In the data rows, 128 means zero.
Some points, one per row:
164 68 115 120 110 103 146 152 120 126 129 99 157 95 194 170 162 42 106 51 125 152 104 87 99 143 114 106 99 100
180 133 181 117 148 139 75 96 146 167 108 202 140 122 154 96 85 159 121 183 58 127 185 125 130 105 141 179 166 140
165 138 151 166 192 146 120 130 151 134 115 116 70 140 72 151 120 135 158 191 108 79 115 198 119 120 135 98 142 168
128 73 140 99 141 137 121 95 138 125 101 151 107 125 82 91 169 171 121 179 124 82 105 198 126 125 101 130 153 150
123 131 150 130 141 141 129 87 125 163 108 134 121 120 119 99 127 110 163 138 121 137 70 134 96 152 145 105 116 99
121 91 113 89 148 172 113 105 152 151 134 132 158 120 221 147 104 78 108 82 113 141 115 54 119 169 142 127 102 71
146 170 62 74 104 137 124 67 100 96 126 94 172 90 243 179 91 97 156 8 121 158 89 32 173 134 178 136 129 94
149 79 132 104 86 134 169 202 173 114 189 84 158 75 200 205 186 67 178 0 123 192 105 46 108 194 65 89 133 45
122 173 110 151 160 115 123 106 137 139 121 171 87 192 126 110 147 124 158 119 87 120 111 197 106 130 156 154 154 149
90 125 125 185 130 115 131 136 113 111 142 158 155 108 154 79 141 117 126 123 122 118 109 158 81 134 128 93 150 132
118 163 90 122 129 139 93 120 179 92 49 82 156 123 142 144 71 100 144 78 59 187 140 105 150 120 115 123 127 75
138 56 147 135 88 152 164 175 115 150 169 73 178 117 161 199 177 78 173 50 130 145 153 64 111 171 84 88 86 89
113 207 115 97 156 86 109 79 136 161 71 243 103 159 110 80 111 167 140 191 104 92 122 196 92 88 119 141 109 179
100 81 119 156 146 125 179 149 114 128 176 25 148 176 117 160 127 136 144 82 173 173 114 73 106 141 115 120 100 47
178 84 174 130 136 182 169 152 142 166 109 100 105 79 167 175 155 130 105 160 114 158 152 109 144 141 149 91 103 132
123 127 150 180 148 147 155 185 137 117 198 81 109 161 13 107 157 132 135 166 66 158 94 142 97 156 80 93 103 119
181 139 86 37 156 155 118 82 134 105 129 111 151 121 225 164 63 112 139 72 137 91 95 92 123 103 170 137 119 63
169 95 124 132 102 118 133 91 142 92 138 128 138 119 169 171 161 89 129 115 99 127 69 33 87 171 175 186 87 27
176 138 125 120 174 159 101 127 107 91 123 215 82 130 48 79 134 159 121 204 134 103 141 186 102 107 149 176 167 201
98 90 126 151 78 130 126 162 112 118 158 31 153 82 23 116 180 76 214 36 139 194 77 79 42 156 136 95 120 63
94 109 205 166 146 171 125 151 145 130 122 120 135 112 84 113 156 138 76 182 147 77 125 151 182 144 157 116 165 149
171 133 78 110 91 131 162 66 130 142 105 166 114 82 233 121 84 107 110 11 146 108 102 67 102 130 193 121 154 156
76 90 191 172 173 110 131 162 134 161 137 126 108 160 17 102 130 148 89 183 131 134 95 181 152 64 138 97 62 151
173 157 63 78 64 137 166 131 134 120 124 122 82 102 192 161 114 72 101 83 108 125 123 56 117 127 131 93 157 124
122 34 159 108 130 144 141 165 118 120 143 178 114 147 109 124 143 130 112 186 99 111 109 194 170 150 101 171 179 183
167 194 78 85 132 136 136 107 163 140 94 160 136 132 196 159 142 104 126 104 111 219 114 108 81 144 189 144 108 94
130 63 119 173 109 93 120 183 138 154 168 10 161 91 120 191 168 45 174 95 179 133 151 78 139 180 123 126 142 91
109 84 84 122 133 135 169 192 101 121 99 77 131 92 138 176 119 115 176 51 149 210 121 104 148 134 91 105 118 31
158 103 131 151 128 93 156 175 135 182 156 52 152 112 134 129 152 79 155 106 121 154 103 83 111 171 164 101 123 86
89 103 118 122 125 85 90 109 88 139 114 131 151 107 145 110 143 153 137 114 105 109 121 127 147 108 147 133 149 121
169 173 104 100 93 134 85 114 156 99 104 118 147 137 210 160 164 179 162 95 140 164 97 71 152 149 134 101 123 120
131 82 205 178 110 143 135 161 79 191 166 128 106 179 117 76 127 160 127 188 186 83 146 167 153 139 91 194 176 213
59 122 190 139 142 138 128 128 125 109 164 186 108 174 152 139 115 185 120 206 107 82 105 197 135 143 104 148 135 217
145 170 91 90 158 74 94 53 156 106 90 142 114 110 214 136 80 134 124 89 136 115 116 136 124 158 168 120 153 117
129 151 95 117 118 112 118 121 83 160 153 135 130 167 126 186 119 86 157 58 129 144 96 62 122 129 110 100 92 101
103 139 129 100 149 71 151 166 163 144 145 140 122 101 81 65 143 88 178 132 157 68 91 204 111 143 109 61 157 142
148 116 93 111 115 166 145 128 108 136 129 68 127 185 176 137 76 103 109 75 131 88 131 129 113 127 104 151 95 68
142 172 100 120 108 116 90 125 115 113 151 176 140 86 154 107 136 121 177 124 149 153 139 177 117 147 178 70 101 84
149 109 152 152 110 80 185 151 115 168 112 106 114 146 147 180 146 152 115 162 157 165 163 143 156 115 121 103 135 124
23 more points follow, each with its number after it:
181 162 107 106 98 108 165 134 121 136 142 107 102 128 186 127 76 72 149 54 109 169 61 82 110 149 127 117 113 77 0
110 74 74 173 99 164 152 189 41 122 161 14 161 120 154 174 101 83 175 105 144 166 76 93 139 202 113 104 150 99 1
139 155 125 122 151 169 105 65 101 112 135 155 82 125 45 30 160 160 156 229 102 141 162 172 130 99 172 155 117 190 2
105 71 140 178 126 111 126 118 72 126 128 84 108 180 98 52 108 137 124 122 104 174 117 117 112 171 138 171 111 130 3
106 84 164 175 99 111 128 154 142 99 128 47 206 131 64 165 118 54 164 84 177 195 79 84 188 214 164 106 104 7 4
169 174 200 140 124 144 104 171 165 142 174 177 109 130 135 137 127 137 105 199 95 107 141 167 134 130 148 101 134 153 5
127 108 198 158 128 138 154 157 200 128 118 99 101 132 44 124 149 142 111 176 82 109 180 142 136 111 108 78 85 118 6
168 116 152 92 194 138 154 138 161 141 109 150 88 163 69 131 180 187 94 199 153 129 137 140 160 80 73 153 124 166 7
143 145 154 128 156 161 135 94 73 128 132 137 143 144 173 140 108 151 97 135 153 119 122 133 106 96 155 138 166 142 8
137 165 49 94 112 84 150 94 136 146 155 118 127 110 213 236 86 81 140 10 157 139 113 35 131 134 138 108 137 88 9
112 126 157 142 86 117 113 74 159 121 126 200 105 65 116 72 137 143 75 126 173 95 165 132 135 125 129 184 159 175 10
104 78 133 164 121 111 150 171 126 152 183 60 149 106 88 179 152 75 196 92 147 144 124 88 99 156 115 155 93 68 11
150 134 95 141 155 147 133 75 125 111 108 127 126 151 154 74 127 103 139 134 119 139 121 136 108 135 148 150 106 72 12
177 184 179 129 148 131 89 125 133 113 157 177 138 187 76 110 91 94 111 157 95 140 160 183 70 116 140 132 153 135 13
137 143 173 166 130 151 74 151 111 122 130 174 129 155 62 64 131 161 119 211 76 119 152 178 84 140 109 126 115 211 14
132 121 171 80 139 134 106 98 153 118 122 180 101 166 143 83 100 172 114 161 134 111 144 161 156 85 119 148 147 144 15
76 76 162 173 161 87 69 151 139 146 164 102 161 94 86 107 176 85 142 181 149 141 171 146 137 127 144 134 168 160 16
124 131 157 147 184 106 105 104 153 128 147 158 101 99 39 68 148 162 116 185 128 89 136 232 125 161 154 159 135 177 17
164 189 138 116 173 91 89 103 144 103 99 235 79 140 117 111 123 141 103 185 53 62 117 245 77 27 79 91 72 196 18
180 162 147 105 135 118 126 158 155 79 92 164 109 145 155 142 151 141 86 124 114 173 122 139 111 109 125 119 125 123 19
132 110 155 56 151 158 158 129 170 138 92 195 90 132 125 127 169 161 99 179 86 74 184 203 113 86 103 124 151 185 20
175 119 105 125 113 135 117 116 150 192 84 133 138 132 203 113 149 161 91 119 103 147 102 140 133 126 151 138 147 100 21
159 133 141 109 157 132 132 103 169 148 104 150 155 138 141 133 102 133 152 109 128 116 92 104 138 139 115 129 123 132 22
Which of these numbered points is nearest to each point below, looking only along the 4 directions in which the first points spread most? Its number follows each.
116 94 83 216 78 136 109 195 100 124 130 12 179 53 94 159 130 70 228 48 134 255 132 119 147 154 134 65 107 0 > 4
116 84 134 187 122 81 100 151 107 133 211 143 123 170 17 146 121 174 140 135 180 49 154 123 109 135 130 117 122 144 > 16
123 149 130 59 84 130 140 114 182 89 126 89 93 132 168 207 130 110 147 81 132 141 67 103 105 65 120 126 129 52 > 0
106 121 123 190 113 126 142 126 90 104 75 15 156 125 148 144 113 115 159 108 153 140 142 124 127 120 129 154 92 61 > 3
150 121 108 112 111 104 129 90 180 137 71 109 122 98 170 147 138 103 147 23 65 176 100 55 96 118 111 61 73 83 > 0
128 94 79 80 119 173 138 79 108 109 114 160 114 108 205 143 126 158 146 61 135 83 138 71 158 107 158 173 182 102 > 21
86 80 106 142 72 100 177 99 105 72 118 8 190 111 80 138 132 81 195 25 135 204 35 40 128 167 146 112 55 0 > 4
142 89 71 117 98 206 118 113 132 142 107 114 116 132 126 87 146 132 185 145 103 149 179 144 163 97 76 155 128 74 > 19
63 84 158 160 150 121 131 205 146 154 135 96 100 108 100 106 151 141 126 119 163 110 167 171 159 167 85 138 161 155 > 16
184 145 113 133 171 110 118 111 169 117 149 126 124 98 164 168 137 113 72 102 138 150 92 134 107 132 129 95 115 123 > 22
162 97 122 90 123 107 182 104 97 125 112 88 143 137 255 217 128 91 150 79 203 179 83 11 117 181 167 145 136 81 > 9
70 87 153 135 130 61 138 173 140 162 171 103 169 100 118 124 192 114 126 150 152 100 129 139 172 165 91 115 160 141 > 16
Now 23 new points, numbered from 0 again:
149 85 110 114 75 105 98 142 191 142 126 142 129 135 110 87 106 139 161 102 54 104 132 159 141 160 121 140 88 142 0
94 140 183 133 143 170 116 144 111 146 191 135 72 108 155 129 158 171 94 197 102 137 161 150 224 126 94 159 197 168 1
152 150 154 154 154 122 114 158 106 144 123 139 96 195 96 135 105 107 155 120 16 140 82 149 104 111 144 56 67 123 2
151 156 95 73 111 121 108 80 139 88 104 185 183 122 235 151 106 146 142 87 119 181 117 114 105 133 123 183 105 98 3
141 108 176 146 121 92 115 144 123 130 151 119 100 127 110 92 153 149 112 142 211 97 135 147 153 121 165 158 142 115 4
73 62 160 191 127 111 110 171 176 194 159 129 123 147 51 160 165 121 158 144 182 130 173 190 144 127 87 140 112 181 5
126 179 89 124 129 170 148 115 107 112 132 144 99 124 73 142 120 170 118 194 76 163 120 139 122 73 112 119 102 151 6
154 128 137 222 174 131 81 101 107 139 89 111 138 130 0 111 133 119 106 157 129 107 101 185 141 118 155 121 96 130 7
103 130 152 112 161 118 131 131 142 176 133 155 99 177 74 101 127 146 86 172 127 69 157 233 123 146 87 157 164 125 8
109 89 171 137 118 120 101 117 126 148 89 226 111 188 30 67 153 176 94 219 113 147 149 249 173 82 141 108 130 215 9
150 137 127 188 127 148 158 187 121 124 159 72 124 137 119 122 142 104 152 42 89 203 118 125 89 180 122 51 90 71 10
101 95 170 136 151 145 123 206 98 114 145 37 113 137 28 112 190 145 175 196 130 175 139 163 142 176 91 84 155 125 11
92 87 146 187 118 123 170 150 124 135 187 21 139 126 16 104 173 108 157 129 108 139 153 109 129 183 79 78 111 149 12
119 138 109 139 127 133 138 124 130 134 90 130 126 109 129 63 167 67 193 108 115 137 107 131 80 133 122 105 91 95 13
118 120 128 125 98 113 163 112 80 118 93 122 79 92 147 134 125 156 111 138 104 200 136 82 114 106 165 134 83 161 14
163 162 135 131 124 138 98 84 152 102 92 179 94 149 105 36 97 140 114 158 55 93 186 187 115 72 145 188 119 148 15
59 109 106 90 149 144 162 111 109 117 171 148 129 149 101 103 118 116 95 135 202 14 90 97 123 119 116 139 180 159 16
98 119 145 140 99 139 129 62 123 138 129 152 142 151 163 130 176 131 47 163 161 92 130 102 149 118 131 171 111 230 17
174 133 96 42 170 89 131 86 155 114 70 155 172 115 245 72 114 121 173 70 137 115 89 88 160 92 124 146 136 110 18
112 146 107 151 149 150 161 125 133 101 96 94 155 129 94 104 143 167 143 105 149 116 143 150 76 109 108 131 117 118 19
129 184 119 131 123 120 103 103 132 101 132 137 127 130 78 138 163 112 138 151 161 172 149 111 104 165 159 102 161 123 20
136 186 73 85 141 99 96 51 150 124 147 145 87 125 239 153 114 135 133 134 156 125 118 66 114 120 170 154 50 133 21
165 129 104 117 151 104 67 113 140 133 73 185 115 104 79 119 137 177 122 126 89 163 140 153 134 137 156 110 121 140 22
Which of these numbered points is nearest to each point below, looking only along the 4 directions in which the first points spread most? Its number follows each.
118 172 108 158 90 169 113 115 85 30 68 145 80 135 58 107 86 184 138 182 65 198 163 220 119 74 140 147 87 109 > 6
161 142 169 176 140 167 78 135 154 59 138 133 86 168 53 85 184 173 42 255 93 93 150 181 134 95 157 146 113 197 > 9
128 95 143 125 88 145 153 140 119 128 147 187 143 74 68 51 138 145 126 141 144 106 104 179 180 134 165 88 202 190 > 16
120 195 73 86 129 123 101 85 129 93 142 167 156 111 242 181 128 76 147 36 157 120 83 50 89 147 203 113 136 73 > 18
127 107 115 196 94 119 111 135 155 110 172 46 119 98 77 150 107 107 224 27 124 206 86 73 107 171 114 98 113 62 > 10
134 137 141 132 138 158 130 82 122 124 130 177 95 109 128 106 149 176 91 122 124 92 143 116 102 108 142 123 159 131 > 0
138 167 133 131 172 167 80 132 147 107 88 125 180 122 97 142 167 163 162 124 114 173 138 144 124 142 143 132 116 132 > 2
83 107 119 119 136 174 195 120 123 128 148 135 116 132 104 109 162 131 94 150 152 94 108 160 135 112 119 186 186 128 > 4
138 144 69 89 115 155 67 61 81 131 89 152 93 130 228 141 99 39 173 53 115 140 73 73 108 157 183 124 138 115 > 18
113 165 143 98 148 127 100 65 170 118 109 140 112 179 86 96 112 148 131 139 116 123 133 132 98 96 105 154 118 187 > 22
79 114 130 116 131 110 130 88 127 129 139 199 122 176 81 103 125 158 93 196 120 90 137 167 112 80 88 167 166 203 > 8
116 153 159 94 98 132 133 122 84 131 89 78 136 91 255 190 117 98 119 68 141 174 115 23 155 126 162 104 58 101 > 3
